Each path is a new rotation, seen through one point. The rows after it are directions, each followed by how far the rotation turns it, in degrees a step (0 if it stays put).
Each turn is a multiple of 5 degrees from 10 to 175, or 0.
Each row of a path follows its step; steps can be skipped.
path 1
step 18: [  5   6 -10  12 -30 -28  -9  23 -10 -35  -7  -2  24 -11  27  32  11 -28
  30  11  32  41  28 -30  -6  -4   0 -22  -1   3  -2  22   1   2  22  -4
 -19  -1  -5 -21  -8   0   3   9 -29   4  12   7  30   4   9 -19  -2   4
   0 -22  15   2  -6   4  -9 -28  18]
step 24: [ -6  13 -17   6  10  -5  11  17  -5  -3  33 -30  -2  -2  32  36 -20 -11
  26  -4 -31 -16  -6   5  -3 -16  53 -17  18  22  16  15   4   9 -17   9
   4  -8  -3 -17  -7 -42  21 -22  -9   4  -9  -3   7 -21   3 -14  -6  -5
 -15 -26  -7 -16   1  10  31 -16   2]
step 26: [-27  -2   4   5  -3 -29  18  11 -22  11   1 -19  -7 -13  -3  21 -33 -12
  13 -18  16  13  40  13 -15   6  -8 -23 -30  -8  17 -19 -22  21  21 -16
  26   1 -21 -22 -26  14  -9  20 -40  12 -26 -22   0   9   2  -9 -17  11
  -3 -28  20  -7  16   9 -16   4   7]
step 28: [ 24  -3 -14  25  14  26  24  29 -10   9  36 -23  16 -15 -12  -1   4 -28
  14  -6 -19   7  13   3  12  -4   3 -10  24  -5   3 -15 -28 -19 -32  10
  -6  20   2 -45  18  11   9  -4 -16   3  18   1 -24  -2   4  -6  -8  15
 -16  -6  12 -40 -20  20 -16  -1 -32]
step 32: [  2 -14 -28   9  49  -3 -12  39   6  -1  11  -5  23  40  17  28   0 -18
   2  -9  -1  -4  19 -14  -2  -9  15 -27  15   5 -18  -8 -21 -16  24   4
  -1   0  18 -32 -21 -12 -28 -24 -36  -7  10 -20  10  -2  -6 -31   7  11
 -28 -11 -18   9  -5  -7   4  -3  -8]
step 33: [ 11   4 -20  -4   6 -28   8  20 -15 -28  29   4  -7  -8 -16  12  27 -23
   1   4  27 -23  17   4 -14   6  -8 -29  13   9   1 -13 -20  35  -3   1
 -26  16   6  18 -16 -19 -12  17  -5  21  10 -10  19   2   6 -50   8   7
 -38  -8  20   1   3 -15 -42   8   3]
step 35: [-38   2 -28  32   8  20  27   4   1  -2  27 -22  30   8  38  -5  18   7
  20  10  12  -3 -10 -31 -24  34  16  11   5 -16  14   8  -5  11 -17  -9
  19  12  -9   0  16  10 -10   2  -8  -1  -5 -14 -32   7   8 -18  -3 -23
 -44  -8   9  13 -25  17   3 -16   3]
step 36: [ -8  30 -27  36  19  -6  -8  21   9 -17   8  -3  24 -27   6  24   5   7
  26  29  10  25  13  -1  11  -6  40  -3  21  25  26  25 -19   1  -6 -15
   3   3 -10 -16  17 -26  -8  13 -11  -5  32 -22 -20  -6   4  -5  13 -11
  -4 -21 -15  -2   9  -1 -15  10 -38]
Speeds:
[  8   2   1  -4   4  -5   2   2  -3   5   5   0   2   1   3  -1   6   4
 -11  -5   2   1   4   3   1   2  -1   2   0   3   2  -3  -4   0   5   4
  -4   2  12   1  -7   3   0   8  -4  -4  -2 -10  -6   2 -10   0 -14   0
  -5   8   7  -1   6   1  -1  -2   7]
55
[-13   0   5  -1  -3   6   0  -6   4   2  -1   2  -3  -2   7  -2   8   1
   1  -1   4   1  13  -2   3   2  -2   2  -7 -12   1  -1   2   1  13   1
  -4   4  -1   3  -1   2   4   3  -2   1   2   1   7   2   3   2   4  -6
   2  -3   4  -8   2  11   0  -2   6]
90
[  3   4   5  -5  -9   1   4  -6  -8   2   3  -6   5   4  -2  -3   5   0
  -9  -4  -3 -11  -9   6  -3  -6   5   3   3   4  -5  -4   3   1   1   6
  -2  -1  -4   4  -6  -6   2   2   2   3  -5  -3   7   4   3  -1   4   0
  -5  -7  -4  -9  -5   4  -7   0  -5]
80
[ -5   1  -3   3  -4  -9  -6   1   0  -5  -7   1   1  -9  -1   2   3  12
  -1   6   1 -10   2   1   1  -2   5  -1  -1  -3   4 -10  -1   8  -9   2
   6   4   4   3  -7  -6   4  -6  -1   0   1   5  -7  -3   3  -1  -5   4
   1  -2   1  -9   6   0   6   5  -1]
155
[  6  -1   0   9  -3   4  -2   4   4   5   0   0   2  -1  -6   3   1   1
   1  -8  -6   1   0  -3   2  -9   0  -3  -8   3   2  -2   2   2   2   4
   2   6   5   5   5   2  -9   6  -9   3   3  -2   4   0  -7   1   0 -11
   3  -4 -14  -3   5   2   6   9  -6]
175
